Each row is where one point has got to under a steady rotation. How many steps took it there?
The counts run from 0 to 143.
[145  72 165 120 148 115 102 117  90 124 132  86  94 106 125 145 148  88
 119 141 106 136  88 140 104 145 147 131 145 115 148  95 123  68 153] | 123
[172 104 153  83  97 155 127 126 114 112 109 135 104 129 143  95 174  74
 144 110  84 150 140 162 165 151 114 101  89 118 127  94 124 111 150] | 83
[153 127 196 176  89 144 125  86 135 142 141 131 103 106 105 130 153 148
 118  87  86 147  92 159 143 105 150 110 110 132 150 124 141 136 141] | 54
[151 115 116 142 175  88 168 165 102 135 126 132 105  94 104 135 173 163
 109 136 114 160 161 172 142 172 146  97 142 117 123 118 122  88 138] | 140
[147  62 151 101 156 124 101 120  87 130 128  89  93 117 114 150 155  82
 126 144  95 140 102 138 115 160 151 120 132 119 149 105 120  86 151] | 122
[167 149 165 162 165 103 135 136 111 169 116 111 131 104 132 102 186 165
 154 121 142 143 144 172 118 126 129 103 116 122 145  82  98  84 140] | 25
[140 143 129 151 120 108 132 136 107 124 133  60  83 106 157  93 166 120
 175 151 131 144 110 165 144 153 123 104 139  86 101 101  96 100 133] | 103
[132 131 146 137  86 103 156 112 137 171 131  94 101 122 137 154 139 125
  80 119 117  94 116 166 177 131 164 114 148 102 112  88 172 141 143] | 50
[127 127 120 154 150  82 129 150 137 153 128  94 123  90  94 148  98 169
 102 101 185 127 115 141 130  90 164 107 131 118 137  85 115 158 174] | 19
[133 124 118 127 167 111 128 142 139 185 123  87 123 107  80 139 126 168
 139  99 152 118 136 138 146 127 153  88  93 137 131  79 110 175 159] | 21
[160 116 113 141 180  98 161 174 104 133 125 139 111 109  92 137 175 157
 108 105 126 148 157 172 135 179 132 100 130 128 139 116 138  83 127] | 139
[155 146 125 133 118 138 117 110 110 146  86 155 153 133  79 186 122 117
 109 106 166 138 109 130 122 109 133  74 123 148 198 128 132 138 178] | 38
[165 160 103 136 128 125 164 130  75 163  92 134  85 152  91 158 164 148
 124 125 122 146 128 139 172 153 125 101 122 136 141  93 172 112 131] | 30
[136 128 109 124  78 109 156 153 117  77 118 139  94 116 146 129 117  87
  71 104 141 164 110 173 168 122 132 133 139  96 128  99 143  96 158] | 87
[153 146 133 144  94 106 166 134 163 118 138 149 140 120  97 133 140 137
 122  64 149 122 130 185 151 106 133  75 138 111 136 116 130 195 143] | 58
[176 169 137 136 141  89 168 141 101 150 101 120 114 135 133 118 173 158
 158 137 157 138 133 167 145 112 117 104 153  97 138  57 116 116 141] | 27
[149 159 136 147  94 107 146 100  96 129  97 152 127  96 102 148 139 138
 131 172 122 173 131 125 148  93 156  85 159 117 153 139 115 149 187] | 35
[117 122 112 146 154 142 114 158 131 151 134  56  98 124 126 126 156 112
 146  86 143 126 121 163 133 182 114  86  85 127 119 111 106  83 125] | 100
[179 167 118 119 133  99 172 141  89 149  95 121 107 152 116 138 163 151
 158 137 157 133 132 159 163 124 118 102 148 104 131  58 143 137 134] | 28
[146 120 183 161  84 147 133  81 125 163 135 120  89 113 101 134 154 138
 116 104  73 137  95 151 164 117 156 106 103 130 133 117 152 151 143] | 53
[151 137 123 131 107 124 159 138 160 123 132 153 138 133  84 144 141 135
 130  64 135 123 133 177 154 132 128  60 123 122 142 123 126 199 129] | 59
[137 100 116 130 129 100 116 119 103 154 148  79  87 112  69 138 103 134
 114  87 125 111  91 119 151 116 165 130 131 118 111  83 161 165 163] | 128
[159 115 150 118  93 144 132 134 106  83 111 150 100 127 149 115 154  73
 101  99 117 166 105 175 147 126 111 134 115 108 150  93 133  70 143] | 85
[112 114  86 106  80 128 152 151 127  90 130 118  80 114 107 142 103  92
  77 111 121 160 116 149 187 132 156 113 117 117 114 107 139 152 159] | 89
[153 148 174 194  82 112 145 110 154 117 138 145 141 100 115 118 141 149
 113  74 133 136 105 176 133  84 143 105 139 110 151 126 132 143 152] | 56
[151 107 162 182 154  90 113 120 118 135 152 108 126  68  92  86 152 163
 140  76 109 139 133 154 116 112 161 120 120 124 132 116 107 122 167] | 132
[153 126 109 108  95 129 131 147 153 138 111 115 144 104 156  83 157  94
 119  78 131 100 164 164 166 153 123  80 109 100 106 116 139 118 175] | 80
[157 116 114  87 104 132 134 142 145 136 112 114 129 112 150  82 166  86
 129  97 106 114 170 161 178 154 128  82 106 104 101 104 131 133 167] | 81
[167 139 132 131  95 167  92 131 145 133  99 116 153 118 127  98 127 113
 124  58 165 116 101 140 115 113  99  82  91 104 149 110 160 113 169] | 77
[131  79 132  99 150 101 144 141  98 133 133 112  79  96  97 159 129 127
  98 162  93 162 124 138 156 137 179 121 133 126 125  91 120 141 162] | 13
[134 123 116 123 102 178 131 152 132 141 116 112  94 117 114 179 125 135
  83 131 148 140  68 141 129 162 118  71 122 103 133 122 186 105 130] | 69
[155 149 151 171  90 103 156 124 160 111 136 152 145 112 111 126 139 149
 116  72 152 131 119 184 141  93 138  95 141 104 140 120 130 170 145] | 57
[190 121 130 127 158  87 148 143 110 116 132 135 131 124  82 108 145 147
 168  78 142 136 136 169 130 105 126 108 138 113 144  73 103 172 144] | 135
[163 113 116 136 129 128  92 108  87  87 113 125 141 120  80 120 142  88
 175  99 130 158 114 124 111 122 118  86 131 134 170 149 102 128 180] | 114
[193  92 140  84 160 107 127 137  81 103 105 152 126 144  93 123 158  91
 139  91 119 144 131 153 126 124 125 126 131 127 165  73 123 116 152] | 7
